Each pair is two rows. How far apart are they, by a hidden measure? 0 means very close, and 40 very far. Two or three weighted sums of its numbers give each row a place; it is the straight-line distance between the places.
[ 20.   8.   7.   3.   9.  21. -27.  22.  36.  -4.  21.  19.   4.  10.  13. -16.]
[ 16.  12.  11.  11.  14.  26. -29.  21.  50. -11.  22.  18.   1.   6.  10. -20.] -> 4
[  8.  16. -22. -11.  -6.  -5.  49. -14. -22. -39. -28. -11. -10.  -1. -10.  15.]
[  7.  23.   3. -14. -18.   5.  28.  -8.  -5. -26. -15.  12. -38.   1.  24.   2.] -> 19
[-48. -15.  14.   8.  16. -21. -18. -25. -38.  24.  37.   1.   9.   0. -24. -20.]
[ 31.   9.   4.   2. -24.  30.  23.  22.  26. -25. -32.  -2. -21.  13.  10.  -2.] -> 11
[-45. -23. -25.  37.   2. -41.  32. -49. -53. -21.  13. -27.   7.  16. -60.   9.]
[  7.   2.   8.   6.   8.  21. -28.  17.  38.  -7.  22.  15.   2.   5.  10. -18.] -> 9
[  0.  18.  18. -33.  11.  10.  -3.  12.  -3.   3.  -1.  14. -13. -12.  30.  -9.]
[  5. -48. -36.  46. -25. -55.  48. -15. -12.  -2. -20. -45.  16.  -4. -56.  21.] -> 16
[  4.  22.  -3.   4. -19. -11.  26. -24.   7. -36.  32.  15. -39.   5.  13. -10.]
[ 24.   1.  14. -20.   5.  29. -20.  46.  28.   1. -18.   5.   6.   1.  30.  -7.] -> 15
[ -3.  17.  15. -13.  15.  -2. -14.  -5.  12.  -5.  34.  26. -13.  -3.  20. -18.]
[-19.  -8.  18.   6.  17. -15. -15. -31. -24.  21.  45.  14.   8.   2.   0. -24.] -> 12
[ -4.  10. -16. -28.  34.  11.  13.   3. -22. -12. -15.   3.   8. -13.   5.   5.]
[ -5.  -2. -16.  25. -51.  10.   9.   6.  26. -39. -26. -43.   1.  13.  -7.  33.] -> 20
[ -6.  30.   4.   4. -25.   2.   9. -44.   5.  21.  32.   7. -57.  -3.   3.  20.]
[-15. -29.  -8.  36. -49.  10.   5. -21.  -2.  -2. -28. -50.  34.  26. -31.  33.] -> 21
[  3.  27.   3.   8. -20. -11.  24. -26.  10. -37.  25.  12. -39.  11.   8.  -8.]
[ 31. -44. -21.  40.   5. -37.   6. -11.  -5.  32.  -5. -18.  43. -11. -27.   9.] -> 12
[ -4.  10. -16. -27.  29.   1.  13.   1. -22. -13. -18.   4.  17. -15.   9.   9.]
[ -9.  24.   9. -32.  42. -17. -24.   5.   4. -11.  32.  46. -17. -16.  16. -34.] -> 6
[ -2.  16.  12. -15.  16.  -6. -12. -10.   3.  -8.  42.  25. -15.   0.  13. -19.]
[ -8.  24.  10. -12.   7.   1. -14. -11.   5. -12.  39.  24. -14.  -5.  20. -19.] -> 7
[-13.  38.   9. -32.  17.  34. -15.  -6. -12.  53.   6.  14. -33. -19.  38.  17.]
[  8. -48. -36.  58. -29. -55.  40. -20. -12.   4. -21. -45.  24.   0. -56.  27.] -> 38
[-15. -10.  -2.  20. -27. -17.  -4.  -8.  -3.  -7. -31. -23.  24.  17. -29.  15.]
[ -4.  18.  14. -16.  12.   2. -14. -11.   1.  -5.  40.  28. -16.  -3.  20. -18.] -> 19
[ 31. -45. -21.  27.   4. -35.   9.  -6.   3.  33. -10. -17.  32. -12. -26.   6.]
[ -3.  23.   4.   6. -14. -14.  21. -27.   8. -35.  21.  21. -36.  11.   3.  -7.] -> 10
[ 16. -45. -21.  24.  11. -41.  10.  -7.   7.  33.  -1. -17.  45. -13. -23.  11.]
[  0.  20.  17. -31.  14.  18.  -5.  14.  -6.   3.  -4.  13. -16.  -9.  31.  -8.] -> 10
[  2.  20.   7.   5. -20. -12.  26. -25.   6. -36.  30.  16. -38.   4.   9.  -8.]
[-48. -13.  13.  11.  11. -19. -21. -23. -38.  20.  32.  -2.  11.  -1. -24. -18.] -> 5
[ 26. -44. -16.   8.   3. -17.  22.   8. -12.  44. -47. -25.  44. -15. -16.  15.]
[ 19.   6.  10. -15.  12.  41. -18.  41.  27.   3. -18.   3.   2.   1.  17. -11.] -> 22
[  1.  -1. -16.  20. -50.  16.   6.   8.  34. -39. -27. -43.   6.  18.  -6.  40.]
[  9.  20.   4.   6. -19. -20.  17. -24.   7. -36.  27.  17. -36.  13.   9.  -7.] -> 19
[ 10.   3.  11.   3.  16.  25. -29.  28.  35.  -7.  20.  23.  -2.   2.  15. -19.]
[ 24.   5.  12. -16.  17.  42. -18.  44.  29.   3. -18.  11.   2.   0.  30.  -6.] -> 8
[-14.  -7.  25. -16.  16.   7.  -3. -11. -35.  34.  -5.  14.   7.   5.   9. -14.]
[ 20.   2.  11. -14.   7.  52. -18.  39.  25.   3. -18.   6.   4.   2.  21. -12.] -> 18
[  5.  15.  10. -31.  17.  10.  -2.  14.  -4.   4.   0.  14. -16. -11.  27.  -7.]
[-18. -13.  -4.  15. -26. -16.  -4.  -8.  -6.  -5. -28. -21.  24.  15. -28.  13.] -> 20
[ 35. -19. -29.  12.   4. -24.  15.  16.  35.  -4.  -3. -11.  20. -23.  -1.  12.]
[-39. -12.  -6.  19. -42. -20.  19. -53. -35. -10. -13. -37.   8.  16. -30.  34.] -> 16
[ 13.  21.  24. -34.  23.  31. -30.  65.  21.  -1. -21.  45.   0.  -9.  32. -26.]
[ 14.  21.   7. -14. -18.   8.  35.  -5.  -8. -24. -13.   8. -37.   0.  18.   1.] -> 13
[ 22.  12.   7. -13.  14.  44. -21.  46.  33.   2. -16.   7.   0.  -1.  28. -11.]
[-16. -27.  -7.  37. -48.   4.   9. -19.  -1.  -5. -29. -50.  25.  26. -32.  23.] -> 23
[ -4.  32.   1.   5. -23.   0.   7. -45.   4.  24.  42.  10. -57.   1.   9.  22.]
[ 10. -48. -36.  45. -25. -53.  53. -20. -14.   4. -21. -44.  15.   0. -56.  21.] -> 27
[ 23.   6.  11.   4.  11.  30. -28.  27.  43. -11.  32.  26.   7.  10.   9. -19.]
[-37. -13.  -6.  21. -43. -24.  24. -53. -37.  -3. -13. -38.   6.  16. -27.  36.] -> 27
[-11.  42.  19. -52.  24.  12. -28.   6. -15.  61.   4.  40. -37. -30.  34.   1.]
[-18. -28.  -6.  41. -48.   4.   8. -23.  -4.  -7. -27. -50.  26.  24. -33.  31.] -> 26
[ -6.  10. -16. -27.  33.   1.   9.   7. -20. -12. -12.  10.   9. -16.   9.   5.]
[  2.  26.  17. -34.  14.  26.   0.  10.  -7.   2.   0.  20. -18. -13.  38.  -6.] -> 11
[ 20.   6.  11. -17.   8.  45. -19.  41.  31.   1. -18.   6.  -3.  -1.  34.  -8.]
[  1.  34.  19. -52.  34.   1. -18.  31.  -8.   2.  -5.  34. -20. -22.  33. -26.] -> 10
[ 16.   8.   7.   6.  11.  20. -28.  24.  35. -11.  23.  23.   7.   9.   8. -17.]
[ -1.  -3. -16.  30. -50.  20.   6.   0.  27. -39. -26. -43.   1.  11.  -9.  36.] -> 18
[-23. -29.  18.   5.  -4.  20. -23.  24. -17.  36. -24. -12.  30.   5. -15. -12.]
[  7. -30. -15.  -7.  11. -42.  38. -21. -42.  41. -32. -16.  21. -29.  -5.  18.] -> 24
[ -2.  20.   7. -10.  18.  -2. -11.  -8.  11. -13.  32.  30. -19.  -5.  16. -17.]
[ 11.  20.  18. -18.  36.   3. -39.  38.  29.  -9.  14.  44.  -5.  -6.  15. -35.] -> 19
[ -8. -51. -29.  50.   9. -42.  12.   3. -12.  24.  -5. -32.  42. -14. -42.  10.]
[-27. -27.   8.  27.  11.   5. -33.   7.  -8.  27.  22.  -5.  28.  16. -29. -22.] -> 9
[-27. -28.   7.  26.   5.  -3. -34.   0.  -9.  21.  23.  -4.  29.  17. -28. -21.]
[ -3.  20.  17. -30.  19.  15.  -6.  11.  -7.   8.  -3.  17. -12. -13.  33. -10.] -> 15
[-20.  15. -15.   1. -44. -18.  20. -27.  -8. -39. -12. -30. -10.   2.  -2.  32.]
[  2. -21.  21.  -1.  11.  32. -20.  17.  -1.  39. -16.  -3.  20.  12.   4. -16.] -> 35
[ 16.   2.   9.   7.   6.  20. -29.  28.  29.  -9.  22.  16.   0.   5.  22. -18.]
[ 11.  17.   5. -11. -19.   5.  32.  -3.  -3. -27. -14.  12. -37.   2.  18.   2.] -> 17
[-24. -19.  -4. -11.  35. -10.  11. -18. -50.  14. -16.  -6.  34.  -6. -23.   2.]
[-14.  -6.  27. -15.  17.   3.  -7. -12. -33.  38.  -2.  10.   6.  -1.   1. -16.] -> 11
[-23. -37. -28.  10.  10. -67.  27. -31. -46.  29.  12. -21.  21. -27. -36.  18.]
[ -2.  26.   6. -39.  15. -16. -23.   1.  -3.  -9.   5.  30.   7. -17.  30.   9.] -> 4
[ -9.  33.  10. -35.   6.  28. -16.  -3. -12.  58.   7.   9. -33. -19.  34.  18.]
[ -6.  11. -15. -28.  38.  -2.  11.   3. -22. -13. -17.   7.   0. -13.  -1.   6.] -> 27
[ -4.  22.   9. -10.  14.   0. -14. -11.   2. -13.  36.  22. -17.  -3.  16. -18.]
[ 22.   0.  10.   2.   6.  14. -28.  18.  47.  -5.  23.  24.   5.   9.  17. -19.] -> 3
[-26. -34.   0.  15. -17.  11. -31.  -4.   0.  22. -14. -38.  59.  12. -24.  22.]
[-20. -11.  -2.  18. -24. -13.  -5.  -6.  -8.  -9. -29. -22.  21.  13. -30.  16.] -> 7
[ 34. -44. -18.  17.  13. -18.  22.  16. -11.  44. -47. -24.  34. -16. -13.  19.]
[ 15. -10. -16. -12.  23.  26.  -2.  43.   5. -14. -32.  -8.  25.   0.   2.   7.] -> 28
[-38. -19.  -5.  19. -42. -24.  28. -53. -34.  -5. -13. -39.  12.  20. -28.  31.]
[-18. -14. -18.  28.   0. -36.  39. -56. -39. -17.  18. -10.  10.  16. -42.   5.] -> 18
[-24.  11. -14.   0. -46.  -6.  20. -30.  -7. -38. -12. -30. -14.   2.  -4.  38.]
[ -5.  24.   5. -11.  16.  -1. -13.  -8.   3. -11.  34.  23. -13.  -2.  18. -17.] -> 30
[ -9.  -6.  -2.   6.   6.  17. -31.  30.  21. -14.  25.  -1.   4.   1.  -1. -15.]
[ 23.   5.  12. -16.   7.  51. -17.  40.  30.   6. -20.   9.  -3.  -2.  26. -10.] -> 22
[ 29.   5.   0.  25. -24.   1.  13.   6.  38. -35.  22.   0. -24.  21.   3. -10.]
[ -7.  24.  10. -33.  -1.  25. -15.  -6. -12.  66.  10.  13. -36. -17.  28.  23.] -> 34
[ 22.  17.  16. -36.  31.  13. -30.  57.  16.   0. -23.  27.  -7. -14.  23. -26.]
[-19. -17.  -1.   3. -24. -14.  -7.  -6.  -8.  -8. -29. -25.  28.  16. -31.  14.] -> 25
[ 12.  19.  10. -14. -20.  12.  27.  -6.  -7. -26. -16.   6. -37.  -2.  15.   1.]
[-23. -17.  -7. -13.  33. -10.   8. -23. -50.  18. -18.  -4.  31.  -2. -17.  -3.] -> 11
[ 19.   3.  10.   6.   6.  22. -29.  33.  34.  -7.  24.  15.  -4.  10.  16. -18.]
[-25. -20. -10.  14.  37. -25.  -3. -39. -38.   3.  23.   5.  33.   4. -32.  -7.] -> 22
[-12.  -7.  18. -15.  11.   6.  -4. -18. -33.  40.  -2.  15.  12.   4.  10. -14.]
[-23.  12.  -7.   8. -19. -20.  26. -15. -10. -39.  22.  -1. -32.   9.  -7.  -5.] -> 37
[  5.  19.   0.  -1. -19. -13.  22. -24.   6. -36.  23.   9. -39.  10.  -1.  -7.]
[  3.  23.  17. -32.  10.  20.  -3.  10.  -4.   4.  -5.  14. -11. -13.  28.  -6.] -> 13
[  5.  20.   5.   6. -15.  -8.  28. -25.   8. -37.  35.  13. -37.   5.   7.  -9.]
[  2.  22.  16. -34.  18.  23.  -3.  12.  -4.   5.  -6.  23. -16. -12.  26.  -7.] -> 8
[ 17.  17.  21. -33.  31.  34. -29.  53.  28.   1. -21.  40.  -4. -12.  33. -27.]
[ 28. -44. -21.  45.  10. -37.   8.  -8.   1.  23.  -6. -16.  48. -11. -23.  12.] -> 11
[ 37.  11.   6.   2. -22.  35.  20.  20.  35. -25. -32.  -8. -19.  12.  17.  -2.]
[ 19.   5.  16. -15.  18.  38. -19.  44.  24.   9. -18.   5.   2.   1.  25. -12.] -> 8
[-10.  24.  13. -33.   9.  33. -16. -10. -11.  73.   8.  11. -33. -21.  26.  21.]
[-22. -17.  -7. -10.  31. -10.   8. -20. -50.  19. -18.  -4.  34.   2. -14.   1.] -> 16
[ 21.   3.  13. -16.   6.  44. -19.  51.  30.   0. -17.   8.   0.   2.  28. -11.]
[-12.   5. -19.  19. -58.  20.  -3. -15.  20.  17. -18. -48. -18.   0.  -1.  61.] -> 20
[ 20.   7.  14. -14.  11.  26. -19.  41.  27.   1. -19.   9.   0.  -2.  21.  -9.]
[ -6.   7. -14. -26.  31.   7.   9.   1. -20. -11. -16.   6.   6. -15.   8.   8.] -> 13
[-16. -16.  -2.  15. -25. -15.  -4.  -4.  -8.  -9. -28. -23.  18.  18. -29.  12.]
[ 26.   9.  16. -15.  12.  48. -19.  54.  35.  11. -20.   9.   1.   0.  25.  -8.] -> 25
[ 21.   6.  13.   3.   8.  18. -28.  32.  36. -15.  18.  14.  -6.   4.  12. -18.]
[  3.  -6.  19. -22.  32.  20. -32.  37.  -3.  37. -23.  35.  16.   8.   2. -32.] -> 17
[  5.  24.   2.   4. -14. -17.  26. -25.   4. -39.  33.  14. -38.   7.   6.  -8.]
[ 30. -45. -20.  32.  13. -34.  11.  -7.  -3.  29.  -2. -16.  35.  -9. -25.   8.] -> 14
[ 25.   6.  12. -17.   8.  42. -18.  37.  26.  -2. -20.   7.   5.  -2.  19. -12.]
[-23. -19.  -9. -11.  29.  -6.  15. -16. -50.  19. -18.  -4.  27.  -4. -18.   2.] -> 14
[ -4.   8. -15. -27.  36.   6.  13.   0. -22. -10. -15.   2.  12. -15.   7.  11.]
[  6.  22.   3.   4. -17. -16.  28. -26.   9. -37.  23.  18. -38.   7.   8. -10.] -> 9
[-15.  -4.  18. -19.  16.   6.  -5. -15. -37.  37.   0.   7.   8.   2.   6. -16.]
[ -3.   5. -15. -25.  28.   5.  12.   4. -20. -10. -15.   2.   7. -16.   5.   7.] -> 18
[ 11. -48. -36.  56. -30. -53.  45. -18. -11.   3. -21. -44.  16.  -2. -56.  21.]
[ 21.   0.   9. -17.  10.  35. -19.  41.  33.   4. -21.   4.  -2.  -3.  24. -12.] -> 11
[-23.  -5.  20.   8.  25. -13. -15. -33. -24.  28.  43.  20.   7.   6.  -8. -24.]
[  6. -48. -35.  58. -27. -54.  44. -19.  -9.   4. -19. -44.  20.  -1. -56.  24.] -> 22
[ -8. -51. -30.  37.   1. -43.  13.   7. -13.  30.  -7. -33.  30. -15. -44.   8.]
[  0.  31.  22. -52.  33.  -4. -15.  18. -13.   2.  -3.  50. -19. -22.  22. -26.] -> 8
[ -1. -20.  19.  22.  13.   9. -31.   1.  14.  35.  24.   2.  33.  25. -10. -24.]
[ 11. -19.  23.   4.  14.  25. -20.  19.  -6.  28. -17.   0.  22.  11.  -1. -15.] -> 3
[ 14.  31.   9. -18. -19.  13.  28. -11.  -3. -23. -18.   3. -37.   2.  11.  -1.]
[ -5.  21.  12. -10.  14.  -9. -11. -10.   8. -10.  42.  27. -14.  -4.  18. -19.] -> 2
[ 16.   3.   8.   3.  10.  23. -28.  20.  42. -13.  23.  19.   4.   8.  16. -19.]
[  7.  26.   3. -14. -18.  13.  36.  -8.  -2. -26. -16.   6. -37.   1.  17.   6.] -> 9
[-15.  -7.  22. -18.  19.   6.  -9. -16. -36.  28.  -5.  11.   3.  -1.   4. -14.]
[ 10.  -5. -21.   6.  20.   8. -11.  21.  32. -23.  14.  -2.  21.   4. -14.  -4.] -> 39
[ 22. -45. -20.  32.   9. -34.   9.  -8.   1.  27.  -1. -14.  44.  -9. -22.   3.]
[ -7.  23.   8. -13.   7.   0. -13.  -9.  11. -11.  46.  28. -16.  -4.  18. -18.] -> 10
[ 21.   3.   8.   9.   8.  20. -29.  28.  33.  -7.  28.  20.   1.   5.  12. -19.]
[  4.  18.   4. -34.  18.  17.  -4.  13.  -4.   0.   3.  14. -14. -11.  23. -10.] -> 9
[-14.  34.   7. -13.   6.   7. -24. -28.  -2.  45.  47.  23. -34. -11.  23.  11.]
[  9.  24.   0.   1. -17. -15.  21. -26.   7. -36.  26.  18. -37.   7.   4.  -8.] -> 26
[-11.   1.   1.   6.   3.  19. -32.  41.  22. -13.  25.  -2.   4.   7.  -6. -16.]
[ -6.  21.   9. -15.  16.  -8. -11.  -7.   6. -13.  38.  32. -13.  -2.  15. -18.] -> 31
[  5.  17.   2.   6. -16. -11.  21. -29.  11. -36.  27.  17. -37.   5.  12. -10.]
[-33.  22. -17.   1. -53.  -7.   9. -47. -12.  16.   0. -37. -29.  -5.  -1.  61.] -> 5
[ 10.  32.   4. -16. -19.   6.  34.  -7.  -4. -24. -12.   6. -38.   1.  20.   0.]
[ 16.  22.   6. -19. -20.   4.  33.  -7.  -3. -22. -17.   6. -38.   1.  16.  -3.] -> 5
[  5.  24.   3. -13. -15.   8.  22.  -8.  -5. -27. -18.  10. -37.   3.  25.   1.]
[ 16.  33.   6. -14. -18.  11.  30. -10.  -1. -24. -13.   7. -38.   3.  19.   3.] -> 9
[ -6.  12. -18. -26.  37.  10.  11.   3. -19. -10. -16.  -2.   7. -15.   2.   5.]
[ 18.  -1.  13.   9.   6.  17. -29.  18.  35.  -9.  24.  15.   7.   9.  15. -18.] -> 2
[ 18.   2.  10. -13.   0.  35. -18.  32.  29.   1. -17.   5.   2.   3.  36. -10.]
[-20. -13.  -6. -11.  35. -13.  12. -20. -50.  21. -12.  -2.  27.  -3. -17.   2.] -> 2
[ -6. -51. -28.  38.   2. -39.  11.   2. -11.  32.  -4. -32.  36. -15. -43.  11.]
[ -6.  12. -14. -27.  21.   6.  16.   6. -20. -13. -17.   2.  11. -13.   8.   7.] -> 3
[-10. -34. -34.  41. -21. -77.  64. -49. -45.   0. -10. -33.   1. -12. -51.  22.]
[ 21. -44. -20.  32.   6. -36.  12.  -8.   0.  26.  -8. -16.  31. -10. -26.   9.] -> 11
[ -4.  22.   7. -11.   8.   2. -15. -11.   4.  -9.  37.  28. -14.  -4.  26. -18.]
[  6.  19.  12. -34.  12.  17.  -5.  11.  -8.  -1.  -2.  17. -15. -10.  39. -10.] -> 4
[ -6. -51. -29.  36.   0. -42.  10.   7. -17.  26.  -2. -32.  46. -16. -42.  12.]
[  0.  18.  15. -33.   9.   8.  -3.  13.  -4.   1.   1.  25. -13. -11.  36.  -9.] -> 16
[-38. -10.   2.  24. -23. -29.  21. -44. -38. -10.  25. -10. -10.  11. -34. -12.]
[-32.  22. -17.  -4. -53.  -1.   7. -46. -16.  20.  -4. -36. -31.  -5.  -4.  59.] -> 8
[ 14. -12. -21.  10.  27.   9. -11.  17.  26. -23.   3.   4.  21.   9. -12.  -1.]
[ 22.   4.  13. -16.   5.  37. -20.  47.  28.   7. -20.  10.   1.   2.  28.  -9.] -> 10
[-10.   8. -19.  18. -58.  22.  -6. -15.  22.  19. -19. -48. -17.   8. -12.  68.]
[  8.  20.   4.   5. -18. -16.  27. -26.   2. -36.  26.  19. -38.   6.   2.  -8.] -> 4
[ 10.  25.   8. -13. -13.   4.  32.  -8.  -4. -26. -14.  10. -38.   1.  17.  -3.]
[  1.  20.  19. -34.  17.  17.  -3.  14.  -8.   0.  -1.  20. -13.  -9.  34.  -7.] -> 4
[ -1.  22.   2.   5. -16. -15.  22. -29.  11. -36.  26.  23. -36.  15.  10.  -6.]
[ -2.  37.  17. -52.  44.  -2. -16.  22.  -6.   1.  -7.  47. -19. -22.  37. -25.] -> 8
[ 20.   6.   9. -14.   8.  41. -18.  44.  26.   1. -18.   8.  -5.   3.  27. -12.]
[ 10.  -6. -22.  15.  27.   9. -15.  15.  19. -22.  12.  -4.  28.   7.  -9.  -2.] -> 12
[ -1. -51. -29.  36.  -1. -46.  11.  -1. -17.  30.  -6. -33.  44. -15. -43.  13.]
[ 10.  21.   3.   8. -16. -17.  19. -23.  10. -35.  19.  18. -38.   7.   2.  -7.] -> 5
[ 28. -45. -20.  30.   4. -37.  13.  -5.   0.  28.  -7. -16.  27. -10. -25.   4.]
[-20.  10. -14.   1. -46. -11.  23. -29.  -6. -40. -10. -30. -12.  -1.  -3.  36.] -> 29
[ 24.   9.   9. -21.   9.  45. -19.  43.  33.   3. -18.   9.   0.  -1.  17. -10.]
[ -7. -33. -12.  33.  25. -12. -15.  -9. -12.   3.   2.  -7.  51.  12. -33.  -8.] -> 8
[  8. -48. -36.  54. -29. -55.  43. -17. -15.   6. -19. -44.  24.   0. -56.  23.]
[-10.  14. -10.  27. -35.   4.  -3.  -1.  21.  20.  16. -18. -37.   3. -17.  23.] -> 11
[ -9.   7. -17. -23.  44.   8.   9.   2. -22. -12. -16.   0.   9. -12.  10.  10.]
[ 27.   6.  -1.  22. -22.   4.  11.  11.  34. -35.   7.   1. -21.  13.  -2. -12.] -> 15
[ -6.  11. -15. -26.  19.  11.   9.   1. -21. -14. -14.   2.  12. -13.   5.   8.]
[ 28.   5.   9.   0. -21.  12.  21.  20.  27. -27. -30.  -6. -19.  14.  14.   3.] -> 8
[  5.  -6.  25. -17.  38.  10. -32.  36.  -7.  33. -22.  25.  18.   0.   5. -32.]
[ 23.   0.  10. -15.  12.  33. -20.  41.  32.  -1. -18.   9.   0.   1.  29.  -8.] -> 6
[ 10.  23.   3.   5. -18. -16.  25. -26.   5. -37.  25.  21. -38.   5.   2.  -5.]
[ -6.   9. -16. -28.  30.   1.  11.   2. -20. -11. -16.  -1.   7. -14.   5.   0.] -> 11
[ -7.  34.  15. -31.  34. -20. -24.   6.   7. -12.  40.  50. -19. -15.  29. -34.]
[  6.  17.  11. -33.  15.  16.  -6.  12.  -4.   1.  -5.  15. -17. -11.  27.  -8.] -> 6
[ 29.   6.  18. -15.  13.  33. -17.  46.  30.   2. -16.   9.   1.   2.  23. -10.]
[ 15.   3.  10.   4.  11.  20. -28.  22.  48.  -6.  26.  17.   4.   8.   8. -20.] -> 9
[  2.   0.  -3.  28. -27.   8.   2.  18.  16. -37.  12. -13. -15.  14. -17.  -5.]
[ -8.  17.  12. -10.  16.  -9. -13.  -9.   7. -10.  46.  28. -13.  -5.  15. -17.] -> 27
[ 30. -44. -20.  32.   8. -37.   8.  -7.   9.  33.  -5. -16.  20.  -7. -28.   7.]
[  0.  -5. -15.  22. -50.   4.  11.   5.  30. -38. -28. -43.   7.  14.  -4.  33.] -> 27
[  3.  -2. -15.  16. -50.   9.  11.   3.  30. -40. -25. -42.   4.  16. -10.  33.]
[ -4. -24.  12.  12.  14.  15. -30.  -2.   4.  26.  20.   8.  17.  17. -11. -24.] -> 34
[ 25.   0.   9. -18.   6.  39. -18.  41.  19.   8. -17.  10.   3.   0.  30.  -9.]
[ -7.  18.   3. -13.   8.  -9. -12.   1.  11.  -9.  54.  26. -16.  -7.  16. -18.] -> 14
[-12.  29.   7. -14.  14.   8. -26. -28.  -5.  48.  43.  22. -35. -12.   8.  12.]
[  5. -39.   2.  38.  -4. -31.  -8.   6.   4.  45.   5. -17.  19. -11. -20.  -8.] -> 8
[ -6.   5. -18. -30.  27.   1.  11.   3. -20. -13. -17.   2.   7. -11.   3.   6.]
[-23.  25.  -5.   9. -25. -22.  19. -21. -12. -38.  22.  -2. -33.   5. -14.  -5.] -> 12
